In the rows, 128 means zero.
A single turn carries every row of the set below to another of its rows. Some are shown first; where does it send the rows asked next?
zisi: [145 144 133 116 169 124 105 125 123 166 134 139 133 160 132 119 153 121
 138 133 119 137 127 134 134 135 150 136 104 124]
zeg: [121  90 121 153  81 139 121 126 145 165 117 146 153 131 132 122 134 130
 116 131  90  96  87 153 145 125 101 128 131 132]
toven: [140 130 119 138 176 130 108 131 136 188 167 134 136 136 140 122 156 117
 150 134 113 135 126 150 152 132 112 140 115 129]
tutup: [163 135 134 134 157 122 146 120 124 192 180 136 132 134 148 136 123 137
 147 144 126 166  97 128 123 126 123 149 121 117]
Devu: [140 124 132 161 130 137 136 119 124 174 149 137 151 151 109 120 122 144
 141 139 102 132 129 146 128 115  83 184  72 125]
mor: [171 160 157 129 163 126 150 118 115 176 121 121 153 157 132 121 129 139
 150 157 138 132 100 117 123 119 135 134 118 125]
gibuk: [154  97 121 164 139 119 127 162 158 137 156 166 148 106 118 126 131 135
 127 169 127 124  66 144 124 136 101 150 147 143]
gebot: [148  93 116 113 149 118 151 123 143 162 149 145 170 114 102 146 135 132
 136 135 100 101 104 124 108 149  83 154 110 144]
Git: [171 128 148 131  87 119 142 133 127 162 137 158 118 141 114 122 116 144
 139 115  92 124 117 148 133  95 115 145 105 161]
feda: [153 120 126 146 134 127 128 129 113 180  97 144 127 166 120 118  99 142
 138 187 128 127 112 120 117 113 127 153  92 140]
vobat: [161 150 149 153 183 124 128 129 128 152 129 126 169 151 109 110 131 125
 124 136 127  96  61 133 116 117 115 130 133 123]
lozu: [159 120 131  97 135 128 123 141 143 129 115 142 153 135 119 129 120 120
 130 137 122 120  79 141 138 164 116 139 170 145]
Nupa: [144 124 125 123 109 127 108 141 126 157 148 137 140  89 120 117 118 156
 156 118 100 123  85 132 126 116  80 153 102 169]
mur: [154  85 118 137 135 122 145 143 134 185 158 166 129 120 128 135 111 132
 160 187 121 139 101 138 129 125 106 144  98 139]
tuni: [153 125 125 157 176 120 123 131 137 167 188 142 148 128 125 126 124 123
 120 124 115 129  59 144 115 123 103 146 136 115]
kal: [145 125 127 167 183 133 121 138 137 163 152 135 157 127 121 126 170 105
 132 121 105 125 101 127 149 145 102 145 133 133]
nobug: [140 115 143 151  92 127 161 141 130 143 105 126 148 175 128 133 112 138
 118 124  91 125  95 148 135 130 123 120 126 146]
Buf: [153 133 129 173 138 124 109 149 138 132  95 143 146 152 110 109 118 144
 105 169 135 112  76 125 112 124 121 160 140 144]
Rol: [153 141 155 130 112 122 127  99 142 181 139 152 134 153 122 107 108 161
 112 175 125 122 118 137  98 107 109 131 122 126]
Rer: [142 137 168 151 124 119 146 119 150 118 119 144 150 148 119 106 112 135
 100 169 122 139  73 130 108 131 111 126 115 109]
guda: [139 121 149 148 137 124 140 149 136 148 135 142 156 106 123 119 102 102
 129 167 106 142  52 113 125 133  69 139 136 114]
ronel: [150 126 135 127 125 126 120 129 128 211 154 150 141 111 124 119  99 127
 140 172 109 125  97 120 114 109  68 144 143 132]
Nulok: [107  95 113 129  85 143 115 113 146 150 128 129 127 109 146 125 127 143
 126 137 103 129  91 135 136 130 105 142  99 136]
Veliz: [151 140 141 145 177 126 118 131 124 142 119 140 155 151 113 123 167 109
 119 120 112 127 103 111 130 148 140 142 121 128]
novuk: [139 127 134 118  75 127 122 128 133 140 108 133 126 108 133 123 138 125
 137 143 107 129 102 110 142 109 108 159  90 147]
luf: [153 121 142 142  71 123 128 141 131 155  97 149 152 129 119 121 144 112
 126 136  93  96  99 128 151 104 104 145 122 142]
Lare: [151 151 146 145 116 148 108 136 122 141 116 134 135 172 125 103 107 132
 134 141 124 152 103 163 159 130 116 170 131 125]
Suv: [114 112 120 145 114 135 127 149 129 139 116 104 170 123 135 129 114 150
 135 127  99 123  63 132 128 151  89 128 123 155]

vobat moves to tuni
novuk moves to luf
nobug moves to Suv
And these:
Lare moves to lozu
Rol moves to Rer
feda moves to Buf
kal moves to toven

